One turn or mirror swaps these rows in pairs. Which row does each one swap with?
nubet: [-21  -5  -1 -17  11  16 -11  20  -2   3 -11   7 -18  -4  -1  -4  -8]
vusog: [  8  -9  12   8  -9   2   2  15  -8   3  21  17  11  -7   0 -21  14]
Fakop: [ -3 -11  29   6  12  -6  -9  13   0   3   6  15   8  15 -21 -13   1]
sudef: [-16  -9  -8 -10   5  21  -3  19  -8  -7  -9   5 -17  -9   8 -11  -4]
ruze: [ -4  -1  32   1  18  -6  -2   0  -3  17   4   7  13  22 -18  -7  -7]
goba: [-20  -5  -3 -19  14  16 -10  18  -4   3 -13   7 -18   2  -1  -6  -8]
lifeg: [-14   6   4 -23  22  17  -2   3  -4  11 -12  -9 -12   2   0   3 -18]
Marol: [  1  -4  27  -2  18  -9  10 -20 -11  10   0 -11  11   9 -15  -8   3]
Vaz: [  6  11  11 -23  14  14  13  -4 -12   6  -1   0  -1  -7   9  10 -20]
nis: [ 16   4  -1  11  -3  17   2  -4  13   8   4  11   9 -12  21   6  -5]
Pavu: [ -4 -10   1  19  -1   5   4 -31   8   5  -2   0   2   6 -16  -3  11]
zenu: [ -8  12   9 -21  17  15  12  -5  -7   5 -14  -4  -5  -4   4   8 -21]
pup: [ -8  -1  29   1  20  -7  -8   9   0  12   6  13  15  17 -20 -13  -6]
Tumob: [ 15   8  -8   8  -3  20   1  -6  18  12   4  10   3  -7  10   1 -19]
Kun: [ -3  -9   4  23  -2   5   7 -30   9   4  -2   0   4  11 -15  -4  14]
Pefu: [ 11   8  15  -2  -2  10  19   8 -22   2   9  10  14 -11  17  -2  -3]
giba: [-18  -1   4 -21  17  20  -6   7  -4   4 -20  -5 -16  -1  -2  -2  -9]
zigos: [  9   1  -7   2  -9  23  -5  11  19   9   6  13  -2  -7   6  -7 -18]
muru: [ -8  -8  -5  20  -6   7   9 -30   6   1   1   1   2   5 -15   2  12]
kadof: [ -4  -7  23   2  15 -11  -9  12  -4  12   2  23   9  15 -22 -16  -3]
roli: [ -7 -16   7  15 -11   7  -4 -16  14   5  -4   1  -9  16 -17 -15  13]
Tuluz: [  0  -7   4  16  -6   8  -1 -32  15   4  -6   0  -2  11 -15  -5   8]
fesa: [  8  -6  14   9  -9   3   4  15  -8   3  19  21  12  -8   1 -18  11]
Dege: [ -5  -4 -15  24  -4   5  16 -19   0   3  11   9  14   1  -9  -4   1]
duza: [-17 -10  -6  -5  -6  16   8  -8 -14  -8  -3  -4 -15  -8  -5 -10  24]
zolak: [ -9 -10  21   4  10  -7  -9  17  -5   8   1  21   7  20 -16 -18  -2]
kif: [-14 -13  -8  -8  -9  18  12   2 -13 -10  -4   3 -22  -8   3 -10  17]
fip: [-16  -5  -2 -17  17  19  -2  16  -2  -2 -13  -1 -18   0  -2  -5 -16]
sokop: [ 11  -1  13   8  -9   6   8  17 -11   3  19  20  15  -8  10 -16   8]
lopo: [ 10  12  10 -15   9  14  21   3 -15   6   3   3  10  -7  16   4 -12]
numok: [-16  -4  -4 -21  19  14  -7  12  -6   5 -21   6 -19   2  -1  -7 -12]
palun: [-12 -12  22  10   7  -7  -7  18  -4   7   3  18   7  18 -14 -19  -1]
Gifo: [ 16   4  -5  10  -3  19   1   1  15   9   3  11   4   0  12   2 -21]
vabu: [ -2 -12   2  16  -2   8  -4 -29  14   4  -3  -3  -4   8 -20  -3   9]
Fusuk: [ -5  -3  17  -6  12  -4  13 -24 -15   3   0 -12   7   3 -16  -4  19]
bogat: [-20   3   3 -22  21  17  -2   6  -2   3 -17  -1 -16   5  -1  -3 -15]
selil: [ -9 -13  22  12  -3  -3  -8  13  -8  -2  12  22   8   8 -16 -18  12]
losur: [-14  -5   6  -5   5   2  12 -20 -20  -1   1 -13   1  -9 -11  -6  24]
mun: [ -3  -2  28   6  12  -6  -4   9  -7  12   4  15  18  17 -20 -16  -9]
gusa: [ 11  -3   3   7  -4  16  -5 -14  11   3  -7   5  -2 -13  21  11  14]
Bemu: [  2   4  26   2  17 -10  -3 -10  -4   9  -1   0  20  11 -22  -5  -7]
tilu: [-15 -11  -4  -7  -1  13  13  -8 -14  -8  -4 -10 -16  -9   2  -8  23]
zad: [-17 -12  -9  -6  -5  17   9  -4 -11 -10  -5   0 -19  -7   2  -9  19]
Dito: [  8  -2  14   5  -8   2  10  15 -12   3  22  19  15  -9   5 -11   8]
dusi: [ -2   4  31   1  18  -9   2 -12  -4  13   0  -1  19   6 -18  -8  -2]
Ras: [ -4  10   5 -20  17  14   5  -4  -6   2 -20  -7  -4   2   3   9 -21]
zim: [ 11   8  -8   4   0  23   2  -5  15   9   2   8   3 -15  15   8 -11]
Sezos: [ 14   5  -4   6  -3  20   3  -5  15  10   1  12   5  -9  17   8 -13]

Marol is swapped with Vaz
gusa is swapped with Dege
selil is swapped with sudef
zigos is swapped with roli
Pefu is swapped with losur
ruze is swapped with lifeg

